In the data rows, the value 500 means zero.
Some points, each followed by its number:
array([421, 657, 493, 251, 468, 547, 661, 561]) 0
array([577, 726, 640, 417, 545, 385, 308, 396]) 1
array([473, 332, 434, 475, 396, 563, 529, 544]) 2
array([644, 469, 619, 582, 466, 415, 416, 527]) 3
array([451, 689,  51, 208, 125, 519, 791, 754]) 4
array([480, 617, 471, 401, 459, 489, 388, 525]) 5
array([428, 441, 386, 561, 562, 369, 638, 387]) 6
array([504, 446, 591, 580, 749, 568, 443, 482]) 7
array([403, 574, 286, 373, 341, 290, 825, 723]) 8
array([438, 271, 480, 657, 545, 465, 423, 500]) 9
array([701, 541, 294, 366, 528, 432, 723, 623]) 10
array([492, 336, 494, 590, 517, 433, 486, 480]) 11
array([395, 709, 616, 413, 535, 581, 470, 502]) 12
array([565, 478, 630, 555, 529, 345, 464, 486]) 13
array([358, 628, 714, 623, 471, 613, 422, 479]) 14
array([578, 483, 653, 501, 583, 667, 544, 505]) 15
array([480, 577, 723, 640, 527, 666, 458, 459]) 16
array([444, 404, 565, 650, 504, 594, 475, 529]) 17
array([706, 582, 521, 648, 581, 507, 400, 432]) 18
array([375, 276, 622, 533, 537, 504, 559, 438]) 19
array([504, 525, 418, 541, 604, 617, 548, 513]) 20
array([614, 471, 453, 246, 355, 341, 689, 553]) 21
array([343, 490, 711, 614, 604, 623, 362, 472]) 22
array([493, 477, 551, 481, 503, 559, 519, 525]) 23
array([484, 431, 305, 477, 408, 346, 660, 632]) 24
array([394, 555, 554, 620, 721, 369, 444, 516]) 25
array([487, 613, 252, 327, 167, 233, 835, 510]) 26
array([534, 321, 398, 457, 394, 463, 679, 460]) 27
array([454, 394, 433, 514, 531, 469, 591, 380]) 28
array([443, 704, 513, 418, 369, 595, 632, 596]) 29
array([537, 588, 340, 574, 392, 466, 363, 397]) 30
array([460, 463, 512, 568, 700, 562, 424, 412]) 31
array([560, 345, 594, 447, 490, 614, 442, 438]) 32
array([542, 455, 656, 609, 425, 365, 394, 515]) 33
array([587, 401, 500, 589, 656, 641, 436, 504]) 34
array([582, 541, 491, 365, 285, 420, 591, 412]) 35
array([518, 412, 590, 613, 537, 618, 335, 558]) 36
array([511, 560, 309, 346, 363, 365, 760, 598]) 37
array([606, 369, 329, 354, 324, 501, 774, 617]) 38
array([529, 538, 535, 586, 659, 593, 316, 536]) 39
array([530, 299, 664, 610, 471, 463, 500, 448]) 40
array([576, 435, 355, 376, 318, 328, 605, 570]) 41
array([456, 553, 437, 568, 503, 380, 372, 403]) 42
array([435, 357, 703, 667, 614, 495, 426, 493]) 43
array([447, 492, 461, 678, 721, 628, 420, 464]) 44
array([510, 419, 313, 502, 495, 436, 661, 594]) 45
array([313, 467, 525, 607, 645, 344, 434, 309]) 46
array([387, 407, 141, 219, 107, 560, 999, 792]) 47
array([698, 446, 608, 306, 531, 567, 555, 575]) 48
array([330, 599, 519, 532, 576, 600, 568, 623]) 49
array([439, 322, 437, 562, 691, 411, 279, 252]) 50
array([772, 516, 653, 530, 517, 599, 141, 468]) 51
array([581, 684,   0, 117,   0, 299, 999, 999]) 52
array([480, 536, 720, 527, 523, 524, 417, 495]) 53
array([545, 504, 323, 485, 325, 401, 735, 539]) 54
array([458, 562, 351, 543, 353, 360, 496, 371]) 55
array([511, 594, 458, 319, 352, 519, 596, 619]) 56
array([589, 489, 587, 567, 599, 600, 492, 531]) 57
array([466, 605, 769, 628, 515, 491, 409, 505]) 58
array([431, 729, 461, 263, 325, 596, 640, 689]) 59
array([559, 466, 716, 582, 670, 394, 414, 504]) 60
array([670, 498, 473, 514, 514, 595, 340, 363]) 61
array([547, 637, 171, 127,   0, 375, 999, 886]) 62
array([424, 587, 507, 425, 593, 393, 383, 402]) 63
array([338, 612, 651, 562, 474, 596, 503, 435]) 64
array([556, 428, 479, 655, 661, 389, 162, 495]) 65
array([411, 618, 608, 495, 638, 413, 485, 533]) 66
array([769, 427, 533, 483, 407, 427, 630, 592]) 67
array([706, 670, 373, 515, 548, 603, 472, 369]) 68
array([581, 402, 105, 350, 403, 530, 824, 628]) 69
array([363, 579, 462, 473, 307, 578, 703, 611]) 70
array([361, 616, 560, 320, 488, 577, 484, 618]) 71
array([453, 588, 528, 625, 643, 409, 328, 443]) 72
array([415, 622, 520, 634, 492, 544, 457, 463]) 73
array([446, 403, 441, 548, 467, 416, 497, 563]) 74
array([625, 542, 724, 517, 537, 576, 498, 351]) 75
array([596, 527, 502, 691, 562, 569, 403, 391]) 76
array([513, 453, 659, 492, 591, 579, 439, 529]) 77
array([491, 497, 315, 581, 550, 523, 596, 400]) 78
array([448, 749, 440, 606, 449, 577, 486, 534]) 79
Which three points above are nearest to each new point by angle? Their numbers follow each, nearest first.
array([451, 373, 403, 459, 475, 347, 505, 477]) 74 24 41
array([436, 566, 462, 429, 561, 391, 300, 497]) 63 5 42
array([479, 430, 397, 537, 588, 303, 507, 601]) 74 24 45
array([595, 541, 448, 492, 431, 552, 539, 439]) 68 35 61
array([432, 630, 522, 402, 639, 437, 532, 508]) 66 63 12
array([549, 372, 424, 586, 618, 642, 512, 514]) 34 20 44
array([490, 268, 431, 493, 482, 580, 499, 476]) 2 9 32
array([469, 779, 713, 454, 559, 575, 464, 533]) 12 14 58
array([440, 669, 632, 510, 514, 541, 496, 576]) 12 14 58
array([422, 597, 577, 501, 556, 452, 505, 546]) 66 12 25
array([474, 671, 493, 406, 478, 581, 327, 555]) 5 12 71
array([400, 558, 470, 548, 415, 586, 625, 569]) 70 29 49
array([889, 325, 622, 392, 706, 397, 456, 422]) 48 60 3
array([438, 319, 628, 546, 578, 455, 540, 526]) 19 43 40
array([452, 575, 378, 350, 655, 368, 514, 438]) 63 6 66
array([494, 351, 419, 641, 632, 408, 476, 325]) 50 11 46
array([480, 489, 491, 615, 550, 482, 263, 422]) 65 72 42
array([352, 494, 290, 522, 302, 551, 552, 371]) 55 78 4
array([535, 578, 323, 556, 556, 427, 580, 380]) 78 6 55
array([561, 564, 399, 655, 608, 552, 585, 561]) 20 78 44
array([389, 289, 363, 429, 456, 350, 447, 529]) 74 11 24
array([441, 309, 569, 540, 565, 578, 582, 470]) 19 40 17
array([635, 634, 587, 609, 644, 550, 436, 458]) 18 76 57
array([329, 667, 660, 346, 416, 614, 329, 391]) 12 64 71
array([579, 501, 485, 680, 522, 611, 259, 437]) 76 39 61
array([462, 523, 561, 614, 590, 533, 330, 507]) 39 72 22
array([349, 547, 496, 410, 365, 582, 696, 626]) 70 29 59
array([452, 559, 495, 624, 637, 326, 447, 289]) 46 42 72
array([543, 501, 336, 561, 439, 310, 525, 421]) 55 6 30
array([528, 433, 708, 604, 659, 408, 506, 545]) 60 43 13
array([504, 489, 485, 566, 582, 520, 563, 553]) 20 44 7
array([436, 682, 257, 356, 346, 596, 674, 653]) 4 59 52
array([455, 732, 697, 381, 511, 583, 446, 381]) 12 1 64
array([401, 463, 707, 522, 558, 586, 427, 410]) 22 53 77
array([577, 435, 469, 414, 562, 552, 556, 586]) 48 10 38
array([465, 663, 443, 403, 505, 533, 434, 478]) 5 12 71
array([666, 360, 541, 348, 479, 594, 417, 609]) 48 32 51
array([347, 555, 451, 426, 365, 570, 622, 462]) 70 29 47
array([408, 415, 596, 603, 482, 593, 403, 286]) 22 50 43
array([618, 502, 429, 608, 524, 625, 302, 313]) 61 76 18
array([696, 673, 566, 552, 589, 555, 603, 598]) 57 18 15
array([329, 469, 612, 537, 641, 411, 376, 302]) 46 50 63
array([418, 461, 673, 637, 548, 641, 402, 486]) 22 16 17
array([710, 403, 529, 337, 577, 622, 527, 519]) 48 32 15
array([484, 552, 492, 644, 498, 547, 395, 317]) 76 73 42
array([637, 387, 425, 401, 233, 520, 773, 695]) 38 47 62
array([726, 389, 619, 375, 547, 597, 524, 525]) 48 32 15
array([508, 460, 534, 391, 452, 401, 608, 516]) 21 41 37
array([379, 560, 605, 501, 520, 629, 526, 575]) 49 64 14
array([428, 236, 527, 569, 656, 569, 378, 296]) 50 31 9
array([570, 413, 556, 508, 382, 443, 548, 569]) 67 41 38
array([526, 504, 738, 634, 698, 422, 413, 356]) 60 43 7
array([381, 552, 428, 545, 610, 481, 480, 504]) 25 44 46
array([410, 649, 489, 642, 529, 465, 403, 483]) 73 72 79
array([343, 552, 540, 512, 510, 491, 519, 657]) 49 71 66
array([441, 467, 526, 568, 434, 423, 509, 571]) 74 33 24
array([567, 879, 638, 393, 467, 609, 551, 331]) 12 1 29
array([646, 511, 739, 448, 612, 676, 478, 347]) 75 15 77
array([807, 546, 272, 287, 539, 424, 434, 609]) 10 41 21
array([370, 677, 701, 633, 486, 627, 440, 535]) 14 64 16
array([403, 553, 411, 608, 726, 413, 507, 283]) 46 31 6
array([384, 425, 410, 429, 347, 543, 591, 593]) 47 70 2
array([401, 574, 428, 507, 434, 504, 655, 541]) 70 8 47
array([512, 371, 458, 463, 446, 384, 392, 523]) 74 11 41
array([501, 543, 475, 513, 276, 559, 668, 594]) 70 62 47
array([516, 249, 458, 484, 464, 370, 691, 535]) 27 45 24
array([484, 261, 478, 467, 363, 600, 618, 515]) 2 27 38
array([438, 586, 456, 509, 466, 396, 531, 456]) 55 26 42
array([494, 446, 463, 569, 512, 477, 418, 368]) 50 42 46
